(in the rows, 128 means zero)
First come named moves, each a turn or a mirror, each shown by rows before and after it. For each pair of rows after them, which moves, in which order, take the first row to the second? The first pair is done for you.
move A:
[124 125 126 123 109 124  98 125 146 108  94 136 115 135 117] => [128 122 119 117 114 124 100 140 142 107 101 136 110 132 132]
[139 111 126 150 183 110 134 136  98 146 179  93 126 136 129] => [132 117 141 158 176 105 139 106 104 150 171  96 135 140  98]
[ 90 131 120 125 110 134 142 129 126  87 107 151 138 133 150] => [ 91 130 124 129 113 133 143 123 128  87 104 148 141 132 146]
move J:
[ 86 128 105 145 140 138 126 137 170 127 175 117 149 125 182] => [112 132 124 167  94 139  99 115 191 170 144 119 141 143 113]
[139 144 137 149 143 137 139 145 135 117 136 115 146 145 105] => [136 137 125 139 155 137 137 155 135 116 141 109 145 142 116]
[205  90 115 149 115 131  87 126 110 158 144  93 114 164 122] => [188 138 175 160 114 143 157  94  90  93 136 142 143 159 151]
move Q:
[124 121 102 101 133 136 113 141 132 124 126 117 108 121 141] => [130 117 113 122 158 128 123 141 112 135 149 117 118 125 137]
[127 135  47  98 132 128 137 178 124 171 156  76  93 118 125] => [109  70  97 144 193 100 107 133 104  88 134  69 119 139 129]
[107 123  97  91 133 123 114 135 151 125 114  87 142 111 134] => [121 127  99 111 162 114 131 140 124 145 148  86 154 121 128]
[143 128 151 147 135 137 125 126 116 141 145 133 125 146 107] => [133 125 145 131 106 143 112 114 140 116 114 135 117 139 112]
move H:
[123 111 176 154 114 120 111 102 128  97 101 144 122 146 104] => [166 121 158 162 112 126 116 155 108 146 138 144 107 162 118]
[105 150 101 132 120 131 181 108 139 151 139 137 131 115 126] => [104 147 100 130 107 134 175 106 147 147 125 136 126 118 117]
[147  89 138 143 112 116  76 113 116 136 100 119 114 154  77] => [153  91 130 152 158 114 102 142  84 157 154 116 124 156  99]
[139 132  96 137 148 128 125 127 128 123 140 127 131 110 160] => [128 131  98 128 130 125 109 112 145 110 115 131 127 111 148]
Now pairs of rows:
(2 to 4 moves a pair)
[143 146 208 125  87 142 115 102 115  80  96 139 138 117 110] => [171  93 158 120 111 134  60 163 102  93 116 104 104 127 148]
A then J then Q then Q
[ 85 183 139 110 129 111 171 156 108 129 161 126 165 129 130] => [ 90 129  97 108 133  89  97 159 132 161 139  86 141 133  92]
Q then J then A then Q
[128 142 169 135 152 138 165 156 102 153 193 150 156 159 143] => [136  88 170 148 105 126  78 127 147 157 123 130 133 181  77]
J then Q then H then A
[153  91 125 173 146 120  89 155 113 126 120 118 106 175 105] => [112 169 151 144 133 145 188 128 113  84 129 167 142 142 143]
Q then J then Q then H
[124 150 181 153 130 144 152 107  93  58  96 176 159 142 146] => [118 176 137 110 118 156 173 151  98  79 125 174 147 119 189]
A then Q then H
[144 150 137 156 121 121 144 123 107 155 142 143 136 132  94] => [122 141  86 100 119 131 134 150 127 128 136 130 119 104 155]
Q then J then Q
[163 145 126 133 128 144 147 174  96 133 158 143 115 138 178] => [105 145  73  84 128 136 142 150 144 152 152 113 120  92 147]
H then Q then A then J
[  3 139 100  34 113  91 117  81 185 145 127  97 145  58  94] => [ 15  81  83  39 170  86  99 135 146  95 154  81 135  61 178]
Q then Q then A
[100 119 177 133 163 128 100  78 139  87  78 151 130 123 108] => [107 162 129 102 130 136 107 100 168 183 100 135 116 107  69]
J then Q then H then J
[173  98 140 146 109 139 132 129 160 147 126 160  98 170  90] => [139 109 142 117 132 148 171 130 153  73 134 174 114 145 163]
J then Q then Q then Q
[140 106 124 126 143 127 124 137 121  87 132 115 111 138 174] => [116 152 131 129 152 121 175 102 129 134 158 123 146 122 124]
H then A then Q then H
[101 119  58  82 115 129 115 159 166 153 115 116  98 100 135] => [ 66 139  95  85 132 129 154 113 161  90 106 141 128  90 151]
H then H then J then J
[109 140 120  97 118 132 137 123 143 107 119 132 128  99 140] => [137 110 132 122 118 132 112 137 128  94 109 132 112 121 147]
H then Q then H then A
[155  85 144 157 129 117  80 139 115 129 109 122 107 159 124] => [137 135 125 137 170 119 154 163  97 150 176 131 131 129 161]
H then J then Q then H
[125 119 164 157 118 128  90  77 170 153 111 116 130 141  60] => [ 74 104 146 111 160 126 106  83 167  69 117 110 141 103 141]
Q then H then Q then J
[101 136 100  99 136 127 116 140 136  75 113 115 141  92 185] => [157 130 111 159 146 108 108 161 106 188 161 100 141 133 104]
J then Q then A
[141 112 120 110  89 135 103 139 134  95  81 139 109 139 144] => [155  90 137 140 111 126  91 135 121 100  86 136 116 155 131]
A then H then Q then J
[156 143 163 164 116 133 156 112 101 142 141 158 134 166  91] => [136 143  91 104 138 140 155 167 108 146 175 135 110 132 162]
J then Q then Q
[128 213 172 136  95 154 181 112 119 126 129 177 137 119 143] => [119 188 164 149 165 131 188 120  90 139 177 155 155 119 151]
A then J then J then H
[137 125 127 126 139 136 118 154 124 128 125 147 112 145 154] => [108 136 112 109 151 131 129 138 143 128 131 138 124 122 144]
H then Q then A then J
[143 102 175 157 158 122 121 127  88  93 141 133 142 155 136] => [120 109 146 107 114 141 104 129 122  62 102 138 124 129 164]
Q then J then Q then Q
[130 173 157 120 180  81 164 143 128 165 153  79 211 109 127] => [202 121 178 154 112  97  74 162 134 153  81  84 157 159 114]
H then H then Q then H
[110 143 143 167 163 120 138 107  97 161 157 106 141 147 107] => [ 69 166 115 106 125 136 142  92 145 123 120 112 133 108 132]
Q then J then Q then H
[ 78 119 128 180 131 117 125  88 128 159 129 132 112  98  97] => [ 91 110 101 174 137 116 120 123 119 187 149 120 102  98 110]
J then J then H then H
[132 110 151 127 123 128 106 123 127  80  93 137 113 150 144] => [119 105 132 128 180 112 128 132 105 105 147 114 128 138 148]
Q then A then Q then J
[148 167 136 113 121 157 188 101 140 116 149 154 178 125 152] => [177 152 114 113  78 162 129 104 172 160 114 134 147 137 100]
H then J then J
[ 97 104 110 108 120 142 139 127 160  77  98 109 117 110 150] => [124 156 118 135 127 143 196 154 126 160 161 123 128 120 121]
J then J then Q
[155  99 149 155 121 145 119 159  79 150 117 132 111 172 125] => [101 137 118  86  85 168 140 143 129 118  93 140 110 125 158]
H then Q then J
[124 156  97  96  96 140 139 157 154 132 136 124 111 108 183] => [140 140  86 112  91 129 114 156 158 181 142 110 107 115 142]
J then J then H then J
[172 168 140 144  89 173 140 123 113 203 135 115 121 114  90] => [156 146 122 141 110 159 121 117 122 214 143  88 124 104  76]
J then J then A
[141 109 187 150 164 109 155 135  88 107 135 134 133 136 148] => [124 174 155  94 101 132 183 124 136 156 121 144 125 104 125]
Q then Q then H then Q
[ 61 161 126 117 115 112 131  98 162 117 118 133 147 112 108] => [ 88 149 153 166 145  97 133 102 129 147 149 135 159 140  81]
Q then H then Q
[142 157 112 141 143 116 130 148 110 158 158 123 126 129 123] => [152 153 100 124 103 128 103 149 136 147 122 128 102 132 127]
H then H then A
[152 189 110  81  88 143 160 130 150 176 153 125 125 142  82] => [126 161 150 124 163 114 174  84 122 139 165 121 169 146  61]
H then H then Q
[ 50 157 126 139 132 115 160 112  90 171 163 127 135 117 102] => [ 97 124 109 151 141 114 130 167  59 166 180 120 109 142 152]
Q then A then H then Q
[ 92 105 140 102 109 135 104  93 144  60  80 136 117 121 134] => [149 122 171 173 150 114 138 117  92 161 149 136 137 165  73]
H then A then Q then H
[129 141 123 123 145 146 138 172 107 156 167 110 125 143 131] => [120 152 155 130  94 152 126 121 139 141 107 133 127 149  84]
J then H then H
[129  96 164 163 132 109 103  48 129  82  94 145 135 156  86] => [153  92 135 178 175  96 106  93 102 161 158 114 131 165  74]
Q then Q then J then J
[177  76 129 151 128 139  74 165 108 101 102 120  90 164 160] => [146 135 147 118  67 161 108 125 147  85  63 153  96 136 149]
A then H then J then Q
[165 106 144 160 130 128 102 158  86 141 127 129 102 158 135] => [123 126 174 168 157 120 142 104  87 102 128 144 136 145 128]
A then J then A
[126 159 164 155  72 151 133  93 133 148  98 155 155 125 119] => [169  96 128 172 114 136  80 158 106 167 128 118 128 150 150]
A then Q then J
[137  94 152 160 145 115 106 124 127 149 119 120 126 148  83] => [105  88  95 112 161 119 105 151 141 125 134 100 115 113 141]
Q then J then J then H
[169 108 146 127 103 162 136 155 114  91 135 135 125 175 198] => [160 128 127 113  46 158 109 119 165 160  98 121 118 165 105]
A then J then Q then J
[119 113 154 148 160 104 143  98  98 120 122 125 175 159  88] => [118 140 135 108 150 131 172 138  89  89 138 144 165 143 173]
H then Q then J
[165 172 116 114 113 147 163 164 121 135 149 159 112 132 186] => [130 147 154 149 117 113 127  69 155 151 106 143 144 135  61]
H then J then H then J
[163 130 112  96  93 121 103 168 146 173 130 114 105 116  98] => [100 113 109  66 138 110 119 133 156  95 125 106 127  79 138]
H then A then Q then A
[140  96 142 135 124 118  84 153 127 135 145 109 119 134 128] => [116 114 177 147 131 111 114 106 128 116 137 123 151 129 100]
J then J then A
[ 91  86  63  83 148 106  92 150 143 120 129  75 123 105 121] => [100  71  77  93 146 108  76 149 143 109 117  76 119 115 117]
H then Q then Q
[ 93 136  94  88 108  95 111 117 154 161 127  98  95 108  97] => [115 181 142 114  93 113 163 112 135 170 136 140 111 123  87]
H then A then J then H
[ 89 114  71  97 163  95 142 147 151 119 163 120 120  86 143] => [ 86 100  86 110 182  86 139 131 145 103 160 117 128  96 135]
A then Q then A then Q
[130 175 126  98  87 145 172 156 118  96 123 156 119 109 192] => [138  87 143 183 175  87 104 113  96 146 139  97 145 147  80]
H then J then Q then A
[121  71 111 142 161 116  89 140 110  93 118  93 131 129 139] => [111 101 152 150 154 116 125 105 102  67 108 123 154 129 135]
J then J then A
[ 76 115 129 126 132 115 128  72 174 139  94 114 154  97  63] => [127 176 149 124 126 150 209 150 114 123 151 164 150 107 178]
H then J then A
[102 126 159 135 120 130 130  87 142  89  91 142 139 121 107] => [ 92 127 126 103 135 137 140 121 135  75 111 136 132 103 168]
A then Q then H
[100 102 141 127 136 124  94  71 139 102  90 124 136 124  85] => [120 133 178 156 156 129 151  88  95  99 130 154 158 137 111]
Q then A then J then Q
[125 110 187 175 142 111 140  75 124 107 123 131 163 142  81] => [158  87 140 169 138 108  95 117 128 168 138  98 131 154  61]
J then J then H
[104  84 100 120 172 135  90 160 134 133 129  94 114 117 136] => [ 94 143 108  86 131 160 147 159 140 116 125 130 121  98 169]
J then J then Q
[128  99 137 131 125 131  97 129 122  65  91 139 113 138 150] => [114  88 134 146 178 111 111 120 106  79 127 127 130 134 134]
J then A then H then H
[141  91 149 167 174 143 143 147 108 115 148 122 150 149 127] => [149 116 119 151 152 147 147 165 120 175 161 117 136 144 110]
A then J then Q then Q
[153 126 190 181 121 133 132 110  98  99 109 157 141 172 124] => [134 160 124 102  68 158 138 146 139 101 101 163 110 132 179]
J then J then J then Q
[ 98 145  90  82 138 134 145 145 136 105 142 118 126  88 184] => [114 194 135 110  99 140 179 119 136 141 133 152 142 101 133]
A then H then J then A
[150 150 151 159 118 127 134 116 117 123  93 135 137 147  97] => [148 157 153 155 129 135 146 123 110 103 102 147 134 147 128]
J then J then A then J
[118 141 118 122 133 131 124 134 127 190 131 119 140 120  84] => [111 117 139 147 165 115 117 118 114 163 132 115 155 130  79]
Q then Q then Q
[175 126 176 156 142 145 157 157  72  81 142 158 115 146 161] => [178  73 115 143 153 131  85 177  95 134 144  98  88 144 128]
H then H then H then J
[132 128 113 119 110 117  92 125 156 160 107 123 116 132  92] => [150 141 120 131 151 122 139 166 108 148 164 132 126 138 157]
H then J then A
[157 154 168 154 143 125 157 119 101 138 156 159 144 142 139] => [160 105 151 144 138 128 102 130 107  91 121 143 115 151 171]
Q then H then J then Q
[154 165 138 129  99 112 136 160 115 166 137 160 125 125 118] => [147 122 133 117 112 115 102 164 117  94 110 151 107 125 164]
J then Q then H then J
